In the rows, 128 means zero.
Named moves, each a turn or a mirror, and the order they were made in; the first pair answered:
move J38:
[140 123 109 110 143 125 104 114 144 122 110 130 137 147 138 108] |-> [145 138 119 110 100 146 113 137 133 130 123 156 133 120 133 151]
[145 121 155  92  82 134 116 131 117 160 133 169 139 129 109 203] |-> [136 101 131  96 177  87  84  89 128 130 100 117 150 179 122 111]
[126 122 146 140 122 132 135 137 141 135 138 130 126 112 117 141] |-> [125 118 138 139 149 121 124 126 145 129 123 115 129 123 121 115]
move J236:
[111 144  98 123 106 150  99  92 100 146 123 120 114 138 122 119] |-> [111 141 110 122 105 151  92  94 100 158 125 117 114 129 117 127]
[121 125 104 136 122 139 148 109 128 102 122 125 137 146 142  86] |-> [110 115 115 132 117 138 143 100 120 132 134 128 143 152 136  94]
[152 142 142 112 122 123 127 132 132 109 117 147 126 122 136 130] |-> [150 134 137 115 117 128 129 129 129 103 120 152 129 130 137 116]
[139 121 118 143 145 124 119 150 116 119 130 118 116 141 114  69] |-> [137 112 126 143 139 122 123 138 113 136 140 117 121 149 108  67]
move J405:
[111 112 137 127  58 145 144 124 111 145 134 173 138 110 135 140] |-> [118 111 107 126 107 125 139  99 122  97 108 162 146 152 150  70]
[114 132 112 136 103 151 159 134 105 110 140 140 118 125 127 127] |-> [125 139 100 132 136 138 135 129 124  82 122 126 122 140 133 107]
[146 130 133 114 105 143 103 136 122 125 121 175 157 150 122 171] |-> [127 113 123 121  87 152 118 120 102 121 132 174 160 160 126 136]
move J430:
[112 104 143 119 141 116 139 120 115 160 139 106 144 115 128 114] |-> [129 119 124 130 130 125 157 135 119 104 125 118 133 112 136  93]
[145 121 111 132  86 150 159 145 135  91 131 176 133 122 133 124] |-> [125  97 148 129 102 133 122 124 135 180 152 161 150 129 113 162]
[139 160 143 119 103 123 127 146 136 116 131 145 121 105 132 172] |-> [106 129 152 122 143  97 101 106 135 161 140 109 134 134 126 139]
[141 107 139 103 120 121 113 109 119 171 153 155 143 140 122 157] |-> [138 101 105 110 144 113 123  94 116 130 139 140 145 163 136  91]
move J170:
[129 148 116 115 123 116 127 130 135 121 147 126 103 123 131 121] |-> [133 150 117 110 127 114 123 130 136 118 142 135 106 130 132 123]
[135 129 121 113 177 103 144 138 114 122 129  79 116  80 102 145] |-> [149 136 114  98 105 148 169 145  97 111 140 154 125  90 117 167]
[168 144 130  98 102 126 122 120 142 150 133 164 119 165 139 125] |-> [138 138 139 128 161  93 124 121 149 155 126  84 102 139 125  99]
Now pairs of rows:
Each pair is two moves apart.
[135 138 152 141 153  89 137 152 123  36 134  80 118  98  98 105] |-> [108 105 141 134 136 104 151 113 103  51 147  97 141 133 104  52]  J236 then J236
[129 154  93 102 142 114 118 122 114  80 139 154 129 173 122 110] |-> [108 147 108 104  91 135 138 126  92 120 162 175 130 154 116 141]  J430 then J405
[128 131 120 120  90 149 151 131 117 120 138 154 121 124 137 121] |-> [114 105 125 118 134 122 126 105 123 158 137 121 139 147 130  96]  J430 then J38
[156 162 141 105 159 124  96 153 149 120 115 146 117 122 145 155] |-> [149 156 147 100 155 118  85 147 144 147 119 147 123 130 141 165]  J236 then J430
[135 158  74 123  96 149 102 144 134  95 111 156 138 133 117 124] |-> [111 157  79 151 108 142 127 151 132  96 116 114 121  97 108 118]  J170 then J170
[130 121 120 120  97 142 148 131 121 149 137 176 126 136 151 134] |-> [134 124 109 117 107 137 143 126 126 130 125 171 128 144 159 119]  J405 then J38
[137 133 124 111 102 145 127 134 127 122 133 165 129 135 134 145] |-> [147 137 133 106 131 126 101 138 140 129 126 146 126 129 128 157]  J38 then J405
[166 118 112  90 106 135 130 144 131 132 127 167 147 127 134 108] |-> [155 107 125  90 134 120 110 129 133 161 132 149 152 145 127 107]  J430 then J38
[134 146 115 137 133 121 153 158 133  82 121 116 111 104 134 119] |-> [142 134 144 105 126 115 109 135 134 155 137 149 138 129 127 175]  J170 then J430
[100  94 128 133  88 143 134 118 105 135 152 146 140 138 116 106] |-> [129 115 110 122  99 142 132 128 119  81 130 161 134 151 132  97]  J170 then J430
[124 116 114 150 159 111 150 142 104  80 117 127 118 117 148  92] |-> [134 133 154 137 172  98 104 154 124 135 123 118 116 101 130 163]  J405 then J430
[125 139 125 147 169 117 142 142 132  89 117  83 112 108 128  99] |-> [154 151 115 125 110 155 150 145 126  65 117 153 114 124 149 119]  J170 then J405
[105  95 123 128 123 125 146 100 120 151 124  88 135 157 128 119] |-> [112  99 132 123 147 110 129 103 132 151 119  81 133 154 127 128]  J236 then J405
[126 100 159 119 134  96 114 117 148 143 147 146 116 136 124 140] |-> [126 101 133 127 122 107 136 115 143 101 141 147 111 145 132  97]  J405 then J430
[139 112 118 115 114 129 123 110 121 119 137 140 147 143 134 118] |-> [130 116 130 133 144 114 124 124 131 120 131  97 126 109 124 121]  J405 then J170
[ 94 106 117 123  93 146 148 125 113 137 153 147 131 138 145 129] |-> [ 80 106 126 134 138 120 140 129 121 141 147  97 127 127 135 110]  J170 then J170
[116 128 147 148 138 112 136 148 133 147 132  77 109  84 104 149] |-> [124 115 109 122  82 157 160 109 110 107 139 157 134 150 131  97]  J170 then J405
[114 118 150 105  74 169 153 138 131 140 148 152 150 142 136 150] |-> [ 86 105 133 132 116 148 175 127 126 112 137  88 137 137 136  81]  J38 then J170
[108 115  79 128 138 140 165 122 112 138 136 139 126 133 128  89] |-> [152 155 100 114 132 144 138 161 130 135 127 165 114 109 122 165]  J405 then J38
[157 148 108 125 167 117 139 144 125  96  90 109 111 122 104 144] |-> [132 131 110 133 180 112 137 125 114 119  95  89 116 129  94 123]  J405 then J38
[125 120  93 133 150 126 143 160 108  68 125 118 120 132 149  64] |-> [109 113 108 135  89 160 170 164  85 102 151 149 116 118 142  97]  J430 then J405
[104 124 155 140 115 145 160 128 123 175 130 111 136 115 101 124] |-> [113 131 145 137  91 159 170 135 121 159 131 139 137 113 110 129]  J405 then J38
[119 116 150  94 145 100  73 116 135 180 155 121 155 170 135 139] |-> [106  99 144 102 135 104  94 101 122 178 160 124 159 174 137 114]  J405 then J405
[113  73 116 134  69 151 160 121 112 120 126 128 115 103  95 125] |-> [119  66 100 124 120 128 134  93 129 104 111 122 125 149 107  79]  J405 then J236
[138 143  78 140 144 139 145 137 114  64 117 126 122 145 149  67] |-> [102 112 143 129 163 118  92 109 111 204 160 103 144 145 117 136]  J430 then J430
[115 112 136 149 138 128 144 117 124 121 131 100 121 116 134 115] |-> [140 124 133 138 110 146 149 134 124 103 128 131 118 115 136 143]  J405 then J170
[123 139 129 126  64 182 141 127  97 150 141 181 137 142 141 118] |-> [117 121 119 129 160 136 107  92 119 144 120 125 150 183 147  53]  J236 then J38
[149 138  92 130 136 144 141 134 117  97 117 135 134 127 163 120] |-> [142 128 125 121 152 128 108 130 119 166 135 121 148 125 143 168]  J405 then J430
[156 136 142 138 157 109 105 163 155 131 116 114 134 120 108 163] |-> [ 98  97 133 163 135 123 151 123 120 148 141 101 140 136 106  94]  J405 then J430
[139 106 121 104 161 105  92 106 137 158 136 139 150 170 142 125] |-> [104 116 121 154 171  97 140 132 130 131 132  76 114 107 134 102]  J170 then J405
[104 118 157 155  83 132 150 141 112 179 154 122 123  83 113 166] |-> [ 81  86 132 160 117 122 151  93 102 165 153 104 137 136 124  79]  J405 then J236
[137 122 144 108 121 124  93 128 140 171 148 116 135 109  95 138] |-> [140 119 142 110 103 134 103 129 134 166 149 137 136 107 100 144]  J170 then J170
[145 117 108 137 143 119 114 113 148 122 134 147 145 145 144 119] |-> [134 122 112 151 109 140 150 128 136 116 150 155 130 125 138 123]  J170 then J170
[140 131 119 128 100 144 146 144 119  96 122 150 123 132 141 122] |-> [137 125 112 127 104 140 140 137 118 101 119 151 128 147 140 107]  J405 then J236
[123 121 101 148 138 101 143 144 140  98 139  92  96 118 126 104] |-> [107 111 131 144 118 110 137 144 132 157 162  96 106 108 111 152]  J38 then J430
[136 128 143 108 177  97  83 125 153 163 114 109 131 144 128 153] |-> [ 86  88 127 127 133 120 142  99 110 174 141 118 136 157 134  95]  J405 then J405
[139 122 123 107 150 118  82 106 126 159 119 139 148 146 121 171] |-> [117  94 107 122 135 131 114  82 102 149 134 140 152 163 132 116]  J405 then J405
[141 121 132 159 107 161 120 132  99 137 124 146 126  91  96 115] |-> [140 107 135 151 117 157 103 113  99 157 131 155 142 118 102 107]  J430 then J170
[117 137 126 139 112 114 122 186 141 139 115 157 104 119 143 148] |-> [ 92 110 131 142 134  99 114 160 131 174 127 132 115 137 139 122]  J430 then J405
[145 127 155 114 148 115 132 101 138 148 139 115 154 121 144 144] |-> [140 123 137 125 140 118 158  93 128 111 139 121 148 129 150 100]  J405 then J430
[ 83 118 139 124  95 133 163 138 117 108 136 123 102 102 118 121] |-> [ 94 108 144 116 156 104 115 117 142 119 122  97 118 138 118 108]  J170 then J170
[119 106 130 128  94 138 123  96  82 152 146 203  95 140 126 127] |-> [130 101 123 122 134 115  93  79  97 146 130 190 105 170 132 101]  J405 then J236
[110 124 148 149 172  99 131 126 135 138 131  86 132 105 113 101] |-> [ 98 118 148 152 158 116 144 121 123 149 140  88 131 103 111  96]  J38 then J430
[145 125 117 129 127 144 149 105 133 125 117 140 148 135 115 109] |-> [145 141 128 134 148 129 139 127 142 122 108 113 137 111 107 123]  J405 then J170
[ 76 107 139 163  94 144 193 117  96 127 162 114 110  98 118  93] |-> [ 78 110 163 162  97 137 176 128 100 161 170 101 111  78 107 134]  J236 then J236
[128 132 133 128 167 111 100 127 145 143 117 101 122 114 120 147] |-> [139 151 129 133 125 136 129 154 136 118 119 131 106  85 125 164]  J430 then J38
[148 142 103 134 149 125 152 158 129 113 121  89 121 111 138  94] |-> [146 141 108 125 100 148 172 164 115 127 138 119 120 102 142 119]  J236 then J38
[112 112 138 144 112 119 127 132 125 126 117 109 117 114 117 125] |-> [126 111 135 124 129 115  96 120 132 132 105 121 127 140 121 132]  J170 then J170
[116 132 123 106 127 126 111 113 117 158 133 142 150 133 114 153] |-> [126 140  96 108 139 122 122 115 121 100 112 139 134 137 130 110]  J38 then J430
[143 108 138 131 158  91  97 133 167 149 113 121 124 114 143 157] |-> [153 111 133 118 107 119 112 137 158 139 123 169 129 123 149 179]  J170 then J170
[103 130 146 127 137 143 132 153 131 165 132  80 108  90 109 167] |-> [ 82 123 127 141 122 158 168 148 118 139 133  82 106  89 119 126]  J236 then J405
[160 124 145  85  94 135 106 113 140 136 112 167 158 161 122 149] |-> [148 111 131  88  99 140 119  99 133 119 109 164 161 172 128 113]  J405 then J405
[159 169 138 107  99 125 117 153 154 120 135 172 123 134 147 204] |-> [173 172 122 111 144 103  98 148 170  89 113 154 124 152 146 166]  J38 then J430
[141 157 113 147 140 140 145  95 109 107 125 173 119 168 111 137] |-> [136 159 134 159 128 141 152 117 109 131 136 157 110 129  95 172]  J170 then J38
[127 142 134 133 134 143 174 148 124 115 115  94 129  98 127  93] |-> [147 139 133 104 173 120 124 126 145 128  98 102 148 142 132  91]  J170 then J170
[ 99 102 138 137 138 120 148 113 122 139 127 109 136 141 121 100] |-> [122 115 143 113 116 133 129 113 128 155 130 146 150 159 122 137]  J38 then J170
[119 125 128 123 106 140 153 147 138 123 129 151 122 116 133 138] |-> [110 111 121 124 114 133 158 127 132 121 127 150 133 135 140 107]  J405 then J236
[116 111 104 131 138 129 130 110 125 117 137 124 142 163 138  86] |-> [149 143 129 112 129 125 105 149 144 128 128 143 136 126 124 171]  J405 then J38
[126 112 110 128 114 142 139 113 107 139 132 161 136 152 132 114] |-> [151 138 129 121 139 131 109 131 127 142 121 157 130 139 131 155]  J405 then J405
[141 121 114 114 163 110 116 123 127  95 114 122 134 170 144 105] |-> [142 120 151 103 143 110  97 131 130 157 138 129 142 151 126 172]  J430 then J430
[141 122 107 139 119 136 125 146 133 125 116  97 104 116 139 162] |-> [131 113 112 138  99 145 132 137 125 142 132 115 112 125 138 168]  J430 then J170
[109 136 133 129 176  77  94 131 167 142 113  91 183 123 115 124] |-> [137 174 122 129 100 120 141 179 161  83 106 146 159  87 129 160]  J430 then J38
[148 122 156 103 191  97  96 118 150 176 124  83 124 141 121 140] |-> [104 106 119 147 130 136 192 126 110 114 136  82  97 114 130  62]  J170 then J405
[ 87 124 116 145 115 129 136 120 110 152 155 102 125 110 132  97] |-> [101 140 122 143  90 143 137 137 113 147 156 120 120  90 127 132]  J430 then J430
[141 142 159 100 154 112 125 144 145 157 114 140 152 126 124 156] |-> [ 93 122 147 132 128 131 177 139 115 149 133 121 141 109 119 112]  J170 then J405
[121  80 130 111 155 116 110 133 126 155 114 140 125 138 153 151] |-> [132  92 119 118 116 142 141 152 121 119 113 164 112 123 163 154]  J430 then J38
[147 141  99 137 119 133 154 134 132  62 118 143 106 131 139 103] |-> [138 125 129 132 185  94 100 109 145 123 115  95 124 156 127 105]  J430 then J38
[139 108  89 112 118 162 168 148 134  78 135 136 127 107 152 138] |-> [135 104 129 106 132 154 133 156 140 138 149 124 135  88 135 198]  J430 then J236
[134 130 125 144  80 146 157 150 119 121 128 149 119 100 122 149] |-> [118 115 151 144 129 117 124 133 125 176 137 108 127 101 109 165]  J430 then J236
[178 137 114 124 117 113 125 122 162 121 121 167 122 147 122 158] |-> [148 116 123 130 156  88 113 103 160 154 123 122 130 153 116 134]  J405 then J170
[161 157 112 114 126 134 127 148 130  69 107 156 121 122 147 139] |-> [155 146 129 106 170 107  79 127 142 109 106 134 133 141 138 148]  J405 then J170
[140 115 139 150  58 143 169 181  97  88 151 140  99 113 130 122] |-> [116  79 123 146 126 113 149 126  97 102 146 103 116 165 138  47]  J38 then J236
[133 141 129 128 141 113 120 110 130 118 116  99 120 147 124 100] |-> [152 158 140 124 131 117 114 127 142 114 112 108 113 128 121 139]  J405 then J236
[ 69  76 105 167 144 136 129  87 128 152 174 135 160 144 114  98] |-> [147 139  78 154 163 130 118 136 173  44 127 154 137 131 137 114]  J430 then J405
[106 120 108 148 133 154 165 117 126 127 127 120 108 126 146  91] |-> [137 146 106 141 130 158 159 143 142 103 112 126  99 108 149 126]  J405 then J170
[110 126 116 128  97 142 166 130 109 103 140 139 123 109 137 100] |-> [132 122 138  94 128 126 105 105 130 160 142 150 155 148 132 140]  J430 then J170
[133 123  90 144  96 142 120 151 104  65 114 129 103 129 165  98] |-> [138 142 116 138  73 150 111 171 106  97 123 139  99 103 154 160]  J405 then J405
[134 151 124 160 124 145 153 162 110  87 132 130 116 120 145 128] |-> [117 137 151 148 107 149 137 154 100 150 151 135 128 122 131 170]  J236 then J430
[146 144 107 111 123 139 114 143 133  98 108 167 144 144 146 128] |-> [111 130 143 137 160 111 103 147 136 158 119  94 134 110 122 138]  J430 then J170
[148 138 112 140 157 120 119 147 143 107 105  99 118 117 123 132] |-> [137 120  97 141 145 132 136 124 125  99 113 110 132 145 132  94]  J236 then J236
[109 119 140 127 183 104 105 140 147  97 136  96  99 112 126 147] |-> [ 82  98 161 123 142 123 114 122 126 154 168 116 113 115 116 168]  J170 then J430
[120 131 122 122 179 108 127 144 134  98 108 104 121 130 136 116] |-> [108 122 137 123 180 106 124 144 130 137 119  93 121 122 130 132]  J405 then J430
[134 136 117 119 159 112 104 117 137 119 132 135 124 130 143 134] |-> [134 142 128 130 155 110 109 125 136 130 135 124 124 109 134 157]  J38 then J170
[125 125 152 117 102 133 114 129 126 162 139 154 145 115 130 159] |-> [102 107 136 133  90 144 143 116 105 139 145 151 149 122 135 113]  J236 then J405
[115 100 110 130 171 127 118  96 117 126 140 127 141 115 131 125] |-> [122 114 101 129 140 147 138 112 109  93 135 148 132 107 137 121]  J430 then J236
[136 133 134 123 108 138 151 135 124 117 119 139 120 118 131 135] |-> [128 126 139 133 140 124 140 133 132 121 116 108 117 119 123 122]  J170 then J170
[145 162 140 124  72 147 137 171 127 118 137 158 113  82 127 210] |-> [109 125  84 143 153 115 143 112 122  62 112 105 122 154 146  46]  J430 then J430
[130 152 106  91 140 139  95 116 117 109 122 163 135 161 148  83] |-> [148 168 122  87 154 130  69 141 137 120 117 158 132 148 141 125]  J405 then J38
[130 123 131 117  97 141 132 115 130 146 135 156 142 141 132 137] |-> [136 133 111 129 139 127 137 124 147  94 108 127 123 135 138 108]  J170 then J430
[ 98 108 149 137 143 109 122  85 121 154 152 130 123 114 118 127] |-> [143 145 132 130 166  99 111 116 145  84 121 133 109 102 131 129]  J430 then J405
[114 122 134 136 124 129 118 131 128 150 141 117 130 116 118 142] |-> [121 128 116 134 107 144 138 124 121 118 140 136 129 130 135 111]  J430 then J170
[118 121 140 126 133 125  97 108 125 180 143 128 146 142 117 158] |-> [126 128 108 137 172 109 109 107 134 115 114 103 134 158 128  97]  J236 then J430
[110 113 122 145 179 102 123 114 133 133 120  78 120 127 133  93] |-> [127 132 150 139 149 110 112 146 141 160 130  99 116  86 118 175]  J405 then J38
[125 118 111 132 107 149 140 117 114 109 128 157 134 153 144 102] |-> [156 144 141 115 130 134 101 136 137 134 121 154 141 148 131 158]  J405 then J430
[140 141 124 141 100 137 154 137 121  82 120 164 109 120 127 108] |-> [118 121 133 137  88 139 158 110 108 121 140 170 126 131 128  99]  J236 then J236
[102 100 147 130 118 114 113  83 121 154 162 154 111 183 112 112] |-> [ 86 114 144 167 129 108 146 116 128 126 150  97  74 116 103 105]  J405 then J170
[126 123 148 126 136 132 127 134 136 145 134 114 142 130 130 131] |-> [132 126 146 121 124 143 127 131 134 145 132 133 144 140 135 138]  J170 then J170
[174 174 129 122 162 113 105 169 160  78  97 115 121 116 127 150] |-> [155 166 111 136 150 124 140 162 144  49 103 111 115 116 136 107]  J236 then J170
[125 100 151 129 139 127 115 118 130 165 127 145 129 157 140 129] |-> [112  99 140 143 158 116 131 128 130 143 118 108 117 136 138 101]  J170 then J405
[114 109 119 143  94 132 167 127 122 105 140 109 120 104 143 103] |-> [146 134 106 124 109 128 150 137 139  74 119 128 126 121 151 110]  J405 then J170
[146 151 147 103 149 112 104 152 154 136 128 129 134 123 130 155] |-> [ 99 116 139 120 154 110 131 119 133 148 141 106 145 150 130  90]  J405 then J38
[109 108 119 137 133 144 147 105 129 140 135 127 136 135 155 103] |-> [140 131 108 129 139 144 138 123 142 104 116 138 130 126 166 116]  J430 then J405
